In the rows, zero is written as 128.
Each path is a new rotation, seen through one point. The rows after it are directions, each followed by how far the rotation turns it, in degrees per step (0 if it stays put).
Each turn is a multiple of 5 degrees from 10 to 175, or 0.
Each row of a path follows its step; steps can be skipped.
Rotation 1:
step 0: [118, 104, 114, 119, 131, 155, 165, 137, 118, 112, 131, 120, 154,  99, 122,
 107, 144, 135, 143, 125, 122, 126, 130, 127, 135, 112, 147, 107, 137, 141,
 119, 125, 113,  98, 121, 131, 152, 107, 153, 107, 136,  93, 134, 128, 124,
  99, 108, 138, 133, 119, 105,  93, 145, 121, 138, 148, 163, 127, 167,  68,
 130, 139,  86]
step 1: [128, 131, 148, 130, 114, 130, 121, 155, 136, 163, 153, 116, 171, 115, 116,
 139, 126, 137, 138, 131, 131, 142,  93, 135, 131,  89, 155, 116, 132, 124,
  88, 109, 104, 140, 117, 109, 111, 106,  98, 113, 143, 157,  95, 128, 127,
 156, 137, 139, 156, 116, 129, 135, 132, 111, 153, 150, 108, 120, 145, 104,
 131,  78, 144]
step 2: [ 83, 122, 138, 132, 122, 128, 138, 152,  97, 150, 148, 127, 125, 162, 149,
 162, 135, 115, 114, 112, 112, 138, 133, 164, 113, 133, 138,  86, 144, 109,
 145, 144, 113, 138, 119, 135, 150, 163, 138, 127, 161, 124,  92, 131, 127,
 165, 117,  96,  99, 131, 145, 130, 117, 147, 138, 141,  95, 153, 140, 146,
 127, 138, 114]
step 3: [122, 121, 123, 125, 111, 139, 140, 130, 161, 110, 124, 110, 145, 108, 129,
 102, 136, 129, 155, 112, 118, 108, 133, 109, 107, 141, 131, 110, 124, 103,
 148, 156, 106, 108,  88, 128, 152, 133, 106, 107, 157,  93, 114, 115, 158,
  98,  86, 103, 127, 126, 131, 129, 106,  93, 126, 160, 162, 124, 124, 146,
 149, 147, 114]
step 4: [113, 134, 135, 127,  98, 159, 138, 118, 162, 120,  93, 123, 157,  97, 147,
 133,  99, 136, 129,  92, 146, 118, 127, 158, 140, 139, 144, 134, 150,  93,
 117, 101, 121, 124, 131, 113, 111,  93, 128, 117, 132, 152,  95, 140, 144,
 120, 156, 154, 138, 155, 155, 123, 147, 101, 129, 144, 128, 114, 156, 126,
 100, 105, 127]
step 5: [126, 115, 126, 122, 132, 176, 135, 140, 115, 133, 126, 147, 108, 140, 120,
 137, 118, 100, 107, 120, 164, 121,  90, 165, 133,  87, 148,  97, 132, 131,
 160, 132, 135, 126, 106, 100, 145, 138, 144, 115, 115, 150, 127, 148, 133,
 142, 123, 103, 121, 134, 138, 130, 101, 167, 117, 129, 119, 144, 183, 116,
 150, 115, 120]
step 6: [115, 138,  88, 110, 125, 126, 117, 120, 143, 128, 150, 117, 131, 143, 132,
 128, 117, 108, 129, 154, 123, 135, 103, 144,  82, 129, 165, 108, 119, 126,
 137, 115, 117, 101, 101, 132, 170,  97, 141, 132, 151, 106, 147, 119, 150,
 142,  92, 101, 139, 129,  87, 126, 138, 102, 142, 156, 143, 131, 104, 131,
 135,  93, 114]
step 7: [127,  87, 148, 148, 140, 118, 140, 112, 143, 140, 125, 110, 122, 149, 120,
 127, 102, 141, 147, 111, 114, 109, 117, 164, 116, 123, 121, 135, 147,  88,
 102,  74, 102, 140, 107, 100, 119, 125, 112, 139, 151,  91, 108, 114, 124,
 147, 142, 139, 120, 151, 158, 130, 153,  87, 134, 123, 148, 154, 132, 135,
 133, 117, 128]
step 8: [111, 143, 146, 127, 137, 114, 160, 159, 144, 151,  87, 135, 117, 105, 149,
 120, 142, 128, 114, 115, 150,  93, 122, 151, 152, 131, 133,  81, 118, 151,
 129, 129, 146, 148, 110, 136, 128, 125, 126, 112, 135, 120, 114, 167, 123,
 145, 120, 107, 127, 143, 138, 116, 126, 129, 150, 107, 152, 147, 174, 154,
 170, 136, 110]
step 9: [120, 135,  79,  93, 116, 157, 123, 150, 129, 126, 127, 129, 124, 120, 134,
  95, 107, 116, 136, 118, 101, 118, 123, 124, 112, 123, 127, 133, 124, 150,
 142, 147,  97, 118, 145, 137, 136, 135, 141, 119, 148, 119, 145, 149, 143,
 154, 143, 127, 130, 132, 104, 137,  98,  92, 168, 160, 151,  96, 170, 136,
 119,  89, 123]
step 10: [134, 107, 111, 144, 127, 155, 119, 106, 123, 136, 153, 107, 144, 114, 142,
 127, 143, 127,  99, 142, 118, 119, 127, 144, 112, 111, 154, 133, 118,  89,
 129, 140,  86, 161, 135,  63, 148, 108, 155, 119, 143, 113, 107, 120,  92,
 133, 162, 124, 141, 151, 138, 124, 137,  91, 115, 112, 117, 147, 139, 117,
 123, 116, 129]
step 11: [113, 138, 130, 144, 142, 153, 154, 117, 124, 128, 124, 116, 127, 110, 178,
 143, 136,  96, 118, 129, 152, 126, 100, 133, 146, 138, 134,  94, 154, 132,
 109, 126, 127, 132,  62, 110, 115, 138, 131, 128, 133, 114, 138, 135, 116,
 146, 133, 115, 122,  84, 137, 107, 121, 124, 162, 147, 129, 169, 113, 131,
 164, 138, 150]
[134, 129, 132, 133, 134, 121, 131, 123, 134, 130, 126, 132, 122, 125, 138,
 130, 138, 133, 134, 136, 128, 132, 128, 132, 126, 116, 129, 125, 128, 125,
 126, 136, 121, 124, 128, 131, 133, 129, 127, 124, 127, 130, 139, 127, 129,
 116, 128, 119, 132, 129, 133, 125, 126, 130, 128, 127, 127, 131, 137, 127,
 127, 130, 129] : 140
[124, 132, 135, 125, 118, 124, 128, 115, 120, 127, 129, 125, 131, 137, 133,
 120, 127, 121, 125, 128, 129, 129, 129, 132, 135, 125, 126, 119, 136, 138,
 131, 123, 126, 128, 129, 130, 134, 127, 126, 127, 132, 128, 131, 137, 125,
 128, 132, 125, 133, 122, 132, 131, 123, 133, 122, 126, 128, 126, 129, 133,
 137, 134, 127] : 120
[125, 137, 129, 132, 125, 132, 129, 133, 125, 132, 126, 125, 128, 126, 124,
 121, 137, 125, 125, 130, 133, 126, 127, 134, 130, 129, 125, 127, 126, 129,
 133, 129, 135, 127, 117, 130, 133, 134, 122, 131, 120, 121, 132, 127, 116,
 132, 128, 121, 126, 138, 131, 125, 125, 129, 128, 131, 128, 129, 125, 117,
 120, 135, 123] : 130
[126, 131, 125, 126, 126, 131, 128, 131, 125, 125, 124, 134, 120, 144, 133,
 131, 135, 133, 126, 125, 132, 131, 128, 122, 120, 125, 130, 124, 126, 126,
 133, 132, 131, 126, 134, 137, 134, 129, 131, 127, 126, 117, 124, 122, 132,
 133, 131, 130, 133, 132, 121, 126, 116, 127, 127, 132, 130, 123, 128, 129,
 131, 127, 132] : 110
[127, 134, 133, 127, 131, 129, 130, 139, 128, 129, 127, 125, 124, 120, 121,
 127, 125, 119, 127, 131, 123, 126, 125, 128, 131, 116, 136, 123, 125, 119,
 128, 121, 129, 128, 138, 134, 131, 133, 132, 133, 127, 128, 128, 141, 134,
 126, 129, 132, 132, 125, 132, 128, 120, 130, 131, 125, 128, 124, 122, 126,
 123, 128, 132] : 95
[125, 126, 129, 131, 121, 114, 132, 133, 124, 135, 131, 138, 127, 130, 121,
 134, 132, 133, 128, 127, 124, 124, 126, 127, 133, 124, 121, 127, 125, 121,
 130, 119, 123, 130, 124, 135, 124, 130, 125, 125, 131, 126, 128, 130, 125,
 134, 122, 123, 135, 125, 121, 134, 135, 126, 130, 133, 131, 126, 129, 136,
 123, 135, 127] : 65
Rotation 2:
step 0: [104, 105, 109, 109, 121, 107, 155,  93, 127, 140, 138, 143, 127, 121, 114,
 144, 128, 155, 117, 141, 116, 126, 115, 132, 102, 133, 116, 135, 137, 140,
  99, 128, 133, 124, 141, 118, 134,  98, 161, 128, 161, 148, 121, 105, 128,
 108, 108, 136, 143, 150,  95,  96, 153, 148, 150, 157, 125, 123, 104, 121,
 145, 110, 119]
step 1: [119, 105, 108, 115, 149, 122, 133, 120, 136, 110, 164, 141, 121, 133, 127,
 116, 129, 153, 117, 140, 128, 142,  90, 164, 114, 141, 121, 156, 152, 132,
 130, 136, 130, 123, 134, 133, 117,  90, 116, 138, 152, 127, 142, 125, 134,
 123, 106, 145, 107, 123, 138, 127, 166, 142, 131, 131, 132, 124, 137,  80,
 135, 152, 174]
step 2: [ 93,  95, 113, 146, 132, 134, 153, 117, 147, 110, 154, 145, 116, 131, 109,
 137, 127, 112, 136, 170, 125, 127, 101, 121, 119, 127,  94, 120, 150, 138,
 155, 146, 134, 128, 147, 144, 111, 116, 120, 121, 135,  94, 127, 122, 131,
 151, 102,  87, 121, 143, 154, 144, 112, 109, 116, 143, 151, 117, 123, 112,
 124, 138, 139]
step 3: [112,  91, 126, 108, 145, 118, 130,  83, 121, 125, 114, 119, 168, 124, 122,
 127, 163, 134, 128, 137, 149, 125, 119, 102, 140, 132, 121, 127, 134, 140,
 137, 105, 151, 104, 138, 116, 119, 120, 145, 120, 149, 100,  91, 131, 124,
 157, 126, 114, 117, 164, 127, 170, 131, 136, 117, 159, 138, 140, 133, 124,
 113, 136, 129]
step 4: [116, 113, 135, 117, 164, 118, 134, 121, 157, 141, 120,  99, 146, 143, 114,
 126, 128, 146,  98, 113, 113, 132, 103, 136, 155, 160, 149, 106, 142, 112,
 113, 125, 155, 126, 135, 131, 137, 153, 113, 160, 132, 112,  94, 133, 130,
 149, 115, 139, 101, 154, 138, 142, 134, 128, 113, 119, 137, 139, 117,  88,
 155, 113, 113]
step 5: [111, 121, 126, 158, 164, 145, 160, 104, 152, 145, 112, 124,  93, 136, 135,
 130, 117, 124, 128, 107, 123, 125, 103, 124, 151, 146, 130, 132, 111, 109,
 125, 125, 131,  80, 146, 161, 128, 112, 118, 116, 131, 138, 121, 129, 125,
 169, 105, 119, 120, 145, 129, 119, 135, 127, 136, 108,  95, 138,  90, 132,
 142, 119, 120]
step 6: [108, 150, 128, 136, 145, 147, 169,  87, 125, 146, 152, 127, 126, 134, 167,
 120, 130, 111, 105, 110, 130, 132, 129, 121, 103, 148, 121, 118, 109, 125,
 114, 133, 158, 111, 143, 122, 129,  86, 142, 110, 157, 143, 122, 143, 139,
 109, 144, 147, 128, 161, 118, 159, 110, 117, 129, 107, 117, 113, 115, 117,
 129, 142, 132]
step 7: [136, 172, 124, 130, 138, 131, 142,  94, 134, 122, 158, 125,  90, 157, 134,
 137, 131, 121,  90, 130,  99, 112, 107, 115, 130, 130, 140, 122, 122, 162,
 116, 136, 118, 100, 107, 104, 136, 110, 117, 143, 152, 120, 113, 113, 145,
 109, 148, 127,  89, 139, 154, 132, 137, 120, 113, 133, 149, 144, 143, 123,
 133, 146, 139]
step 8: [120, 145, 105, 156, 131, 142, 115, 104, 141, 142, 139, 120, 130, 154, 109,
 141, 138,  88,  87, 172, 144, 125, 128, 140, 146,  95, 130, 130, 115, 136,
 143, 152, 109,  89, 130, 128, 109, 120, 140, 139, 116, 133, 123, 113, 150,
 131, 120, 133,  93, 139, 129, 118, 120, 140,  97, 155, 106, 116, 122, 117,
 122, 114, 121]
step 9: [ 88, 128, 135, 104, 128, 137, 140, 105, 125, 137, 125, 149, 141, 147, 118,
 140, 136, 126, 122, 146, 147, 136, 140, 130, 148, 114, 132, 137, 114, 154,
 121, 106, 134, 114, 142, 130, 120, 112, 171, 169, 105, 108, 129, 119, 153,
 119, 133, 142, 128, 148, 108, 110, 109, 116, 107, 100, 108, 161, 122,  90,
  97, 118, 137]
step 10: [121, 145, 122, 131, 151, 134, 136, 156, 149, 103, 126, 132, 121, 135, 129,
 124, 160, 135, 147, 132, 131, 148, 106, 125, 159, 134, 124, 122, 114, 157,
 105, 121, 114,  93, 153, 117, 133, 140, 117, 149, 121, 115, 130, 134, 156,
 139, 109, 159, 114, 110, 115, 161, 113, 111, 119,  85, 118, 140, 170,  97,
 123, 137, 128]
step 11: [129, 147,  98, 128, 127, 136, 147, 113, 150, 116, 107, 136, 114, 126, 116,
 143, 128, 129, 147, 164, 136, 138, 147,  97, 122, 136, 123,  86,  92, 137,
 101, 144, 112,  95, 132, 144, 111, 145, 142, 111, 115, 145, 103, 139, 122,
 133,  93, 134, 133, 122, 135, 141, 102, 105, 134, 118, 134, 134, 134, 114,
 149, 135,  87]
[126, 127, 129, 135, 132, 120, 129, 123, 130, 134, 120, 134, 117, 121, 130,
 126, 123, 136, 128, 127, 121, 133, 132, 134, 126, 129, 123, 116, 129, 131,
 123, 125, 128, 127, 124, 131, 132, 126, 122, 123, 122, 135, 128, 131, 124,
 128, 128, 136, 130, 130, 117, 135, 129, 133, 129, 122, 125, 132, 130, 130,
 134, 129, 123] : 60
[123, 129, 129, 127, 131, 127, 137, 128, 128, 123, 128, 127, 122, 129, 118,
 132, 126, 129, 128, 123, 121, 128, 125, 125, 126, 131, 121, 124, 123, 141,
 124, 123, 129, 130, 126, 128, 129, 128, 126, 133, 123, 125, 128, 122, 127,
 128, 135, 118, 136, 129, 130, 118, 129, 122, 131, 129, 136, 136, 124, 133,
 126, 116, 129] : 155
[122, 130, 133, 127, 127, 127, 130, 125, 134, 127, 124, 125, 135, 129, 125,
 128, 125, 133, 131, 126, 121, 130, 131, 132, 140, 129, 130, 133, 128, 123,
 138, 130, 122, 128, 127, 125, 133, 135, 134, 138, 128, 126, 129, 118, 128,
 128, 132, 130, 128, 132, 115, 124, 134, 133, 130, 133, 118, 125, 121, 123,
 132, 124, 127] : 80
[127, 128, 130, 134, 127, 121, 125, 120, 118, 125, 125, 117, 128, 132, 116,
 131, 122, 122, 132, 131, 128, 130, 132, 131, 123, 118, 125, 125, 131, 132,
 131, 126, 127, 130, 130, 124, 135, 125, 126, 125, 130, 120, 131, 129, 123,
 121, 130, 125, 124, 125, 136, 134, 132, 127, 124, 125, 119, 130, 124, 124,
 133, 132, 133] : 65
Rotation 3:
step 0: [127, 112, 115, 123, 106, 110,  97, 162, 110, 110, 127, 120, 108, 164, 130,
 141, 114, 127, 115, 165, 137, 142, 129, 154,  95, 137, 137, 147, 124, 134,
 110, 143, 108, 144, 153, 107, 146, 107,  81, 141,  87, 141, 149, 116, 144,
 124, 124, 142, 103, 153, 147,  97, 133, 121, 128, 135, 129, 148, 159, 133,
 152,  88, 135]
step 1: [144, 116, 147,  77, 114, 155, 110, 135, 100, 133, 112, 130, 146, 150, 132,
 128, 126, 142, 107, 111, 152, 136, 123, 138, 101, 133, 105, 165, 115, 134,
 157, 107, 119, 115, 144, 152, 152,  98,  95, 107,  89, 135, 142, 134, 130,
 172, 110, 124,  91, 138, 126, 154, 116, 145, 126, 150, 145, 133, 122, 118,
 113, 119, 106]
step 2: [128, 125, 126, 117, 166, 118, 144, 121, 108, 109, 135, 115, 142, 123, 120,
 138, 132, 123, 103, 112, 160, 128,  73, 120, 132, 127, 157, 125, 143, 106,
 152, 117, 121, 157, 164, 107, 117, 107, 100,  86, 101, 114, 125, 118, 143,
 142, 109, 111,  99, 151, 155, 136,  98, 123, 148, 134, 145, 115, 163, 134,
 141,  98, 144]
step 3: [129,  83, 143, 152, 141, 123, 122, 104,  73,  87, 135, 114, 102, 140, 147,
 150, 142, 108, 108, 141, 129, 153, 112, 122, 117, 126, 137, 137, 153, 130,
 117, 130, 127, 147, 134, 113, 163, 137,  87, 149, 108, 109, 129, 110, 129,
 166,  98, 119, 127, 134, 103, 147, 154, 154, 118, 155, 143, 142, 148, 133,
 113, 118, 121]
step 4: [156, 119, 129, 120, 129, 112,  81, 125, 108, 123, 105, 141, 138, 153, 119,
 151, 127,  94,  99, 126, 115, 107, 130,  96,  79, 153, 125, 125, 134, 121,
 115, 168, 121, 140, 144, 133, 146,  88,  95, 105, 105, 126, 116, 113, 130,
  98,  99, 129, 112, 145, 152, 128, 123, 132, 122, 151, 155, 134, 128, 100,
 111, 110, 119]
step 5: [159, 138, 145, 105, 149, 177, 109, 134, 135,  89, 120, 113, 120, 154,  82,
 150, 105, 118, 120, 162, 171, 140, 121, 115, 108, 135, 122, 141, 121, 130,
 130, 105, 138, 144, 141, 103, 151, 115, 110, 104, 121, 137, 149, 136, 123,
 137, 105, 102,  98, 126, 141, 132, 136, 157, 144, 153, 150, 131, 117, 151,
 137, 108, 142]
step 6: [138,  96, 125, 106, 134, 102, 129, 114,  96,  96, 136, 145, 114, 136, 145,
 143, 101, 159, 134, 130, 161, 155, 115, 102, 118, 146, 116, 142, 164, 100,
 140, 120, 113, 151, 120, 166, 138, 117,  94, 108, 135, 138, 134,  85, 119,
 135,  99, 111,  96, 164, 140, 124, 111, 117, 125, 142, 128, 133, 134, 157,
 155, 115, 131]
step 7: [143, 130, 129, 105, 143, 100, 103, 124, 107,  81,  98, 115, 121, 125, 129,
 143,  98, 123, 107, 132,  97, 148,  94, 108, 129, 122, 151, 130, 124, 107,
 124, 122, 110, 121, 124, 111, 142, 123,  93, 146,  93, 130, 133, 138, 115,
 151,  94, 131,  94, 140, 113, 153, 111, 119, 143, 107, 179, 169, 133, 118,
 121, 132, 113]
step 8: [136, 143, 160, 106, 149, 138,  89, 123,  88, 118, 126, 142, 129, 157, 126,
 145, 134, 102, 120, 153, 116, 120, 138, 122, 116, 120, 142, 113, 154, 105,
 128, 120, 105, 137, 164, 147, 141, 110,  74, 105,  88, 162, 123, 143, 123,
 133, 135, 144, 122, 152, 124, 118, 159, 132, 133, 142, 144, 120, 156, 149,
 136, 120, 169]
step 9: [127, 114, 154, 100, 104, 135, 130, 164, 116, 107, 117, 138, 119, 115, 113,
 170, 122, 124, 118, 142, 159, 122, 125, 129, 113, 144, 113, 145, 119, 106,
 119, 103,  73, 150, 136, 110, 154,  83, 106, 122,  96, 127, 131, 104, 130,
 128, 110,  95, 128, 117, 127, 157, 116, 138, 113, 159, 117, 158, 157, 136,
 120, 114, 138]
step 10: [141, 135, 138,  90, 155,  99, 144, 136, 107, 107, 128, 118, 156, 143, 124,
 110, 127, 163, 102, 141, 136, 131, 118, 106,  82, 137, 141, 139, 136, 134,
 140, 125, 148, 139, 132, 121, 172, 122, 101, 147,  99, 151, 120, 103, 139,
 147,  99, 114,  95, 162, 129, 125, 110, 126, 140, 133, 111, 130, 139, 132,
 104,  76, 138]
step 11: [114, 134, 132, 111, 130, 108,  88, 127,  85,  87, 134, 127, 110, 167, 107,
 111, 128, 120, 104, 129, 147, 150, 118, 130, 120, 150, 145, 136, 123, 142,
 141, 128,  90, 137, 166, 124, 119, 134, 106, 117, 131, 102, 131, 120, 132,
 156, 124, 140,  69, 127, 116, 124, 118, 139, 135, 150, 162, 140, 171, 132,
 123, 122, 111]
[132, 128, 126, 130, 134, 130, 124, 118, 135, 124, 119, 127, 122, 126, 127,
 136, 126, 126, 131, 128, 131, 131, 127, 122, 131, 132, 124, 122, 135, 121,
 128, 133, 138, 133, 121, 129, 131, 132, 126, 123, 132, 127, 129, 126, 121,
 120, 125, 125, 130, 129, 129, 128, 131, 131, 127, 133, 138, 131, 115, 130,
 134, 134, 125] : 35
[127, 134, 127, 125, 126, 134, 119, 126, 124, 127, 138, 128, 125, 132, 127,
 128, 132, 127, 126, 126, 120, 125, 128, 136, 124, 134, 124, 124, 134, 138,
 124, 132, 131, 122, 124, 127, 130, 123, 121, 125, 126, 127, 136, 132, 122,
 120, 138, 138, 121, 129, 124, 126, 124, 131, 132, 125, 132, 134, 129, 121,
 127, 134, 125] : 100
[128, 126, 122, 130, 126, 137, 138, 124, 124, 125, 135, 134, 127, 132, 117,
 133, 135, 129, 128, 131, 131, 128, 131, 123, 142, 121, 125, 124, 136, 128,
 128, 123, 126, 127, 131, 123, 124, 123, 127, 121, 128, 132, 125, 126, 126,
 130, 132, 124, 124, 117, 131, 127, 124, 127, 127, 131, 127, 131, 127, 123,
 132, 127, 138] : 110
[124, 135, 134, 126, 132, 132, 126, 131, 132, 124, 129, 131, 126, 135, 126,
 120, 127, 117, 134, 132, 133, 130, 120, 134, 125, 124, 131, 128, 137, 122,
 131, 127, 132, 131, 142, 127, 128, 127, 130, 128, 138, 121, 124, 137, 126,
 124, 131, 123, 127, 131, 128, 132, 129, 125, 133, 129, 121, 127, 133, 130,
 131, 136, 128] : 120
[121, 130, 136, 133, 128, 129, 135, 131, 123, 123, 127, 134, 133, 121, 125,
 135, 138, 127, 126, 125, 126, 120, 129, 127, 126, 141, 134, 122, 129, 125,
 130, 130, 133, 129, 124, 122, 135, 128, 133, 128, 124, 124, 124, 133, 129,
 127, 128, 128, 128, 133, 117, 133, 132, 125, 123, 137, 127, 121, 131, 123,
 129, 127, 131] : 60
[127, 127, 135, 134, 116, 121, 134, 127, 123, 127, 126, 136, 127, 134, 133,
 123, 130, 123, 142, 125, 129, 132, 129, 122, 128, 134, 123, 135, 125, 123,
 138, 126, 128, 130, 126, 126, 131, 123, 124, 127, 127, 128, 137, 125, 121,
 126, 125, 133, 135, 121, 131, 131, 127, 128, 133, 126, 126, 132, 128, 120,
 125, 128, 125] : 130
[132, 130, 126, 125, 127, 127, 129, 127, 129, 128, 125, 136, 131, 123, 125,
 134, 128, 125, 123, 117, 132, 126, 124, 125, 128, 123, 134, 126, 113, 126,
 123, 127, 128, 128, 127, 121, 120, 121, 126, 129, 126, 121, 125, 126, 127,
 114, 125, 120, 126, 130, 128, 127, 122, 125, 133, 121, 124, 136, 132, 125,
 131, 131, 122] : 145
